In the rows, 128 means zero.
A single turn carries every row of the set below to another of its rows. Some are shown first; where does it send the rows asked next?
buf: [124 167 135 136 111 126 118 146 107 138 129 143 121 134 135 172 124 125
 134 130 116 176 160 139 142 110 129 118 111 157]
ver: [147 156 125 132 136 115 118 166 111 134 120 142 131 118 104  68 149  96
 133 141 115 146 118 138 128  95 113 143 140 135]
Pozi: [144 125 102 136 105 113 100 168 129 109 110 113 101 140 136 145 111 114
 106 166  99 150 104 150 137 128 144 107 119 124]
Kot: [118 179 112 143 117 148 119 146 106 131 106 130 145  77 122 123 138  97
 133 115 110 145 105 105 147 109 130 103 104 126]
Vik: [145 152 131 145 147 119 132 142 106 120 117 139 143 130 162 120 124  95
 103 125 128 156 173 122 138 105 122 125 103 128]
neza: [132 146 127 131  96 150  95 138 151 118 119 107  91 112 120 111 142 127
 134 141 117 139 129 128 120 131 128 143 137 100]
pira: [114 168 113 122 136  95 131 136 132 127 122 166 120 137 101 106 142 127
 142 147 115 116 114 157 135  99 108  99 133 150]
Torov: [163 127 128 153 137 124 138 168 103 133 107 136 122 143 108 138 141 115
 151 141 148 130 122 108 144 124 123 112 116 160]
luki: [119 151 109 107 136 103  94 139 119 115 107 122 141 127 129 112 116 116
 103 112 107 156 133 133 119 112 127 132  81 137]
somok: [126 135  81 138 136 127 123 148 119 122 121 133 120 141 132 169 166 113
  98 144 121 179 125 146 147 118 131 114 111 136]
fadi: [122 164 140 143 129  98 164 119 119 116 122 137 126 128 138 149 138 142
 132 147 137 124 130 163 117 128 124 122 127 127]
Bidiv: [149 151 128 138 137 105 115 157 132 123 129 130 128 128 117  99 130 149
 167 151 104 148 124 122 133 140  95 149 119 149]
fub: [139 113 104 149 152 140 114 177 123 121 120 140 131 114 109 115 150  94
 143 119 117 169 144  96 133 117 119 130 131 125]
mesu: [124 127 114 108 141 168 125 140 141 109 135 152 119 105 133 102 102 103
 132 125  94 128 117 144 128 114 117 120 128 167]
Refe: [111 135 111 149 113 136 138 175 124  97 142 128 126 119 140 106 128 107
 120 167 142 117 102 145  87 118 132 108 116 144]
Mupan: [132 123 107 137 167 136 119 166 124 100 120 122 110 124 146  93 119 105
  87 142 106 129 146 146 144 110 126 105 129 134]
vum: [122 164 103 140 103 134  86 139 141 108 153 139 115 116 142 132 153 105
 138 150 114 110 109 104 117  92 133 104 121 112]
zubu: [112 177 126 127 128 126 124 169 137  95 147 174  94 127 118 146 150 126
 143 171 100 125 132 125 138 115 117 115 121 131]
bep: [120 148 137 147 124 136 140 141 129 131 122 138 158 108 160 138 158 130
 144 165  97 174 105 108 144  97 123 117 109 140]
zir: [120 164 126 153 127  86 125 147 115 114 103 136 112 130 138 159 124 112
  94 145 125  97 110 115 133 116 118 121 121 136]
Pulu: [106 124 117 136 148 113 132 161 130  96 118 129 121  86 107  96 152 114
 113 151 114 140 118 162 105 119 104 115 128 115]
Kegug: [128 157 117 138 114 140 104 149 114 113 116 133 109 156 125 113 160 121
 125 140 123 160 152 169 101 104 118 110  96 149]
pusu: [119 146 122 146 106 141 141 107 124 103 127 129  95 118 153 150 115 129
 119 156 127 140 140 117 131 111 151 121 132 101]
pafe: [132 150 108 163 144 170 138 154 119 137 153 125 131 122 129 122 128  97
 134 132  98 128  90 121 148 139 128 123 112 154]
Maful: [124 117 127 149 124 137 119 147 122 115 123 138 120  77 132 142 126 115
  91 149 110 156 161  94 129 120 124 124 129 128]
zige: [113 181 133 156 116 115 121 169 110  94 117 130 108 114 152 107 137 128
 168 139 127 149 115 127 145 108 152  95 124 124]
firiv: [117 141 118 124 123 135 128 128 135 135  90 112 105 147 147 123 130 108
 111 138 120 159 118 103 160 120 135 119 159 128]
kab: [141 116 121 124 151 144 141 157 155 108 109 123 131 107 149 135 120 127
 130 184 121 123 117 147 141 123 143 108 117 138]
bedu: [129 114 130 157 105 149 122 126 107 125 138 138 116 122 136 111 155  87
 108 151  84 149 122 112 111 138 118 123 135 116]
Zer: [127 162 117 147 130 139 133 147 121 117 127 143 118  80 120 117 149 120
 155 143 120 150  67 149 121 119 135 111 145 120]
Pazot: [129 125 131 125 117 146 130 147 125 114 117 129 126 181 118 129 136 115
 147 146 121 176 110 108 138 119 111 113 108 117]
zafo: [119 168 105 150 142 123 128 112 121 115 101 166 123 116 130 128 142 101
 114 162  74 111 142 135 138 122 105  98 113 128]
lalep: [115 177 137 141 142 127  83 144 109 112 113 140 107 130 158 129 144 137
 149 129  94 149 118 131 119 117  93  93 112 144]
mez: [146 114  83 165 133 119 117 128 104 105 129 149 117 111 120 110 133 105
 160 104 119 133 125 138 129 127 122 119 118 142]
kulun: [102 130  76 155 155 114 128 136 136 122  97 139 125 131 127 117 111 130
 144 141  96 117 124 117 125 127 131 112 101 157]
Funa: [129 163 137 130  95 130 140 142 117 142 129 144 136  96 118 140 134 146
 135 163 129 151 113 128 124  99 151 136 141 156]

zir turns into Refe
vum turns into pafe
neza turns into Kot
Where do these go?
Funa turns into ver
mesu turns into firiv
Mupan turns into pusu

